In the rows, 128 means zero.
Each path is a new rotation, seen through one point. The rows after it are directions, each followed by how far the rotation turns it, in degrees per step (0 if it stays put).
Each turn is a multiple of 5 degrees from 10 to 175, or 0.
Each row of a path follows its step; steps can be skipped.
Path 1:
step 0: [132 132 140 122 127 131 129 140 144 137 118 136 124 125 123 129 127 126
 117 131 128 118 135 152 120 142 126 128 141 138 115 142 128 134 127 126
 142 133 125 126 123 131 131 134 137 127 135 121 127 129 108 119 124 123
 125 133 124 125 129 131 145 123 129 127 117 131 134 135 126 145 100 133
 117 139]
step 2: [119 138 136 134 122 130 122 136 139 128 130 126 125 126 124 133 136 134
 103 116 118 135 119 132 122 119 128 132 127 131 134 135 137 126 106 132
 140 126 115 117 124 144 126 124 130 118 125 137 110 133 122 116 139 119
 116 116 133 120 136 132 126 123 132 105 133 125 117 136 121 131 135 122
 126 124]
step 3: [104 125 146 119 103 133 132 140 129 132 121 128 130 134 142 119 121 133
 128 133 124 129 129 142 126 122 129 131 122 127 112 133 120 146 117 119
 135 138 126 130 136 136 112 125 129 125 134 113 125 142 132 121 118 130
 122 115 118 121 127 121 129 119 136 127 124 127 127 125 123 135 122 132
 117 122]
step 4: [121 129 121 121 118 142 135 128 121 120 130 135 132 112 126 130 125 128
 117 130 144 132 130 125 131 130 128 141 123 125 123 125 134 130 120 128
 142 117 104 132 140 136 127 127 133 119 140 109 135 121 139 136 126 107
 133 128 131 121 141 134 119 113 128 119 127 141 130 135 134 128 134 150
 127 122]
step 5: [117 118 121 124 108 118 120 140 120 127 119 118 125 122 122 141 124 136
 124 117 116 118 116 126 123 134 128 113 134 130 124 134 130 120 118 141
 150 127 126 126 134 138 128 124 132 137 129 118 125 129 121 125 138 122
 132 123 134 148 130 144 125 124 123 122 130 131 130 127 111 119 134 140
 120 110]
step 7: [118 141 122 128 122 137 135 128 127 135 134 130 124 133 118 156 131 119
 118 120 131 130 134 131 120 136 144 136 121 123 111 132 130 134 132 131
 135 138 130 127 135 134 143 130 125 116 124 115 127 113 127 135 136 105
 154 123 118 128 124 127 134 123 128 125 133 131 139 121 123 131 136 127
 127 134]
step 11: [126 127 128 131 123 111 147 130 132 128 141 116 129 127 130 120 134 107
 115 131 132 119 124 139 124 135 124 121 138 124 139 129 111 127 112 133
 133 122 124 114 141 146 119 133 121 138 129 138 124 134 137 138 127 113
 137 139 131 118 144 121 142 121 126 122 139 125 133 130 130 121 120 134
 125 130]
step 15: [126 127 135 136 110 133 126 135 127 142 137 109 120 109 130 118 119 126
 109 126 117 142 124 132 139 117 131 128 133 135 126 135 136 145 128 131
 123 134 131 128 137 109 122 135 126 130 126 119 135 123 116 138 105 124
 130 122 118 126 132 123 139 130 126 123 119 144 126 123 127 128 118 133
 130 119]
step 16: [131 122 129 125 129 124 117 108 133 127 128 125 117 119 127 137 123 119
 116 137 133 136 143 127 120 125 124 126 139 133 117 130 123 147 125 139
 137 125 124 117 127 126 133 134 149 131 131 123 125 119 117 124 140 112
 127 134 124 122 134 129 127 110 136 132 114 143 129 120 145 131 127 136
 116 112]
[129 129 128 126 125 127 125 129 127 124 129 127 130 129 129 129 129 128
 128 128 124 126 129 127 127 125 129 128 131 128 128 125 129 129 127 127
 129 124 129 126 131 129 128 128 124 126 129 133 127 127 128 126 130 128
 130 130 127 128 126 133 128 124 126 128 132 131 127 126 130 127 128 127
 129 131]
120
[127 129 126 127 129 131 130 130 126 129 128 131 129 123 129 127 129 126
 125 127 126 125 126 129 129 125 129 127 126 129 133 130 129 126 130 127
 126 128 125 127 129 125 124 129 127 128 129 130 129 124 127 129 126 127
 125 127 128 124 129 128 128 129 130 132 127 129 128 131 129 126 131 128
 128 129]
160
[126 129 128 127 128 130 130 130 129 130 128 126 126 130 126 127 125 130
 127 132 130 126 125 125 129 127 129 130 128 132 128 127 128 129 130 126
 129 132 126 129 132 130 125 127 127 126 127 127 128 126 128 129 127 129
 131 133 126 128 128 125 133 125 128 127 130 126 127 128 129 128 127 126
 127 130]
95
Path 2:
step 0: [139 134 144 113 141 130 129 133 131 123 133 138 134 130 111 121 121 108
 116 133 131 117 123 119 124 120 127 132 135 139 130 126 125 117 119 132
 112 130 119 125 127 124 142 128 132 122 145 127 127 125 128 120 122 136
 122 119 131 134 132 119 143 124 145 136 125 128 129 126 121 117 131 133
 142 122]
step 1: [124 123 139 127 118 136 128 113 132 134 127 132 122 143 116 120 126 125
 137 125 139 125 128 115 118 111 140 128 131 121 129 126 138 114 131 131
 114 127 122 124 122 117 121 135 131 135 131 120 133 127 146 141 111 123
 129 130 130 133 128 121 108 129 137 127 128 146 119 122 127 124 135 134
 119 132]
step 2: [114 109 123 128 130 130 131 120 144 121 140 121 138 126 128 124 128 125
 125 115 119 120  98 125 126 126 133 125 135 128 120 124 129 131 126 122
 120 128 132 124 134 128 138 131 132 115 125 130 138 120 135 133 131 143
 133 135 142 129 139 130 122 137 126 137 122 145 119 138 121 119 123 134
 140 122]
step 4: [127 107 123 126 140 131 134 124 144 133 119 138 110 138 125 124 137 119
 140 129 126 128 125 122 126 121 126 119 122 137 115 113 134 126 107 118
 118 132 119 128 119 118 130 123 126 131 116 125 135 143 119 134 120 135
 136 124 121 121 120 126 131 133 120 128 137 134 126 117 120 128 129 126
 135 116]
step 5: [117 123 137 135 135 124 133 124 137 131 123 131 126 137 123 124 129 106
 132 123 121 129 137 118 124 122 114 133 127 120 111 131 136 129 113 139
 122 119 124 136 120 135 137 146 122 124 141 132 131 122 118 120 129 141
 115 137 130 126 130 142 133 134 134 127 118 135 115 142 136 124 125 124
 129 131]
step 6: [129 122 133 124 137 133 129 124 140 140 118 138 130 127 118 124 137 124
 126 130 129 138 136 125 128 115 137 113 140 120 126 127 123 125 139 133
 117 133 110 141 145 131 131 144 120 118 132 127 125 132 131 128 116 126
 133 127 129 126 124 120 127 122 138 123 135 139 138 134 119 126 104 129
 144 136]
step 8: [125 133 140 119 115 118 139 139 143 131 130 131 128 135 110 121 126 125
 131 102 137 114 121 121 131 115 137 129 128 127 120 123 133 112 121 130
 127 130 131 135 137 124 147 129 119 133 138 129 119 124 133 129 130 128
 133 119 137 129 127 124 128 141 136 128 117 124 133 129 128 116 129 121
 138 116]
step 11: [123 117 130 112 131 125 136 129 138 120 136 131 126 124 131 123 132 123
 128 130 133 127 119 123 118 108 127 127 149 127 107 120 133 121 122 134
 130 127 114 135 117 147 128 126 136 126 131 121 120 133 123 125 124 139
 129 122 129 106 141 118 122 126 140 140 138 129 127 134 129 120 131 124
 135 134]
step 16: [119 117 138 118 132 115 132 123 134 132 140 133 131 131 124 138 122 114
 129 121 148 114 127 120 115 115 132 129 120 135 115 118 127 126 122 132
 126 135 124 146 123 128 136 134 120 140 127 132 131 138 125 134 119 123
 130 131 133 134 126 135 139 114 142 114 122 132 123 132 135 125 137 125
 140 118]
[130 126 129 127 127 129 126 125 126 126 128 129 129 127 128 131 128 129
 128 129 128 126 124 127 126 126 128 128 128 131 130 126 129 126 128 129
 130 126 127 127 128 125 129 128 127 128 133 124 128 125 127 129 133 126
 126 122 127 128 130 126 125 128 126 126 127 131 129 128 128 129 130 128
 129 130]
40
[127 125 125 128 124 130 128 126 126 126 126 132 128 129 132 132 128 128
 127 128 130 129 130 131 130 128 129 133 127 130 128 125 128 128 127 127
 126 130 129 128 127 127 129 130 128 128 129 130 129 129 129 131 125 126
 125 128 131 127 125 128 128 126 124 131 126 129 127 128 129 125 128 125
 128 128]
125
[129 129 126 127 130 128 129 127 132 125 127 129 130 123 130 125 125 130
 129 124 125 127 129 130 128 129 127 131 129 129 125 127 129 129 132 129
 126 126 129 131 127 130 130 128 127 128 128 127 126 128 128 124 125 126
 125 125 124 128 127 128 128 130 130 130 124 128 130 129 126 126 129 127
 129 129]
125
[128 131 129 127 130 127 127 129 126 127 124 128 129 129 126 129 129 128
 129 125 130 127 128 126 130 128 129 130 126 129 131 128 125 130 127 125
 128 128 124 131 130 126 129 132 127 122 127 127 122 131 125 125 128 128
 126 128 128 128 127 131 126 126 127 126 128 129 126 127 129 128 127 128
 126 130]
45
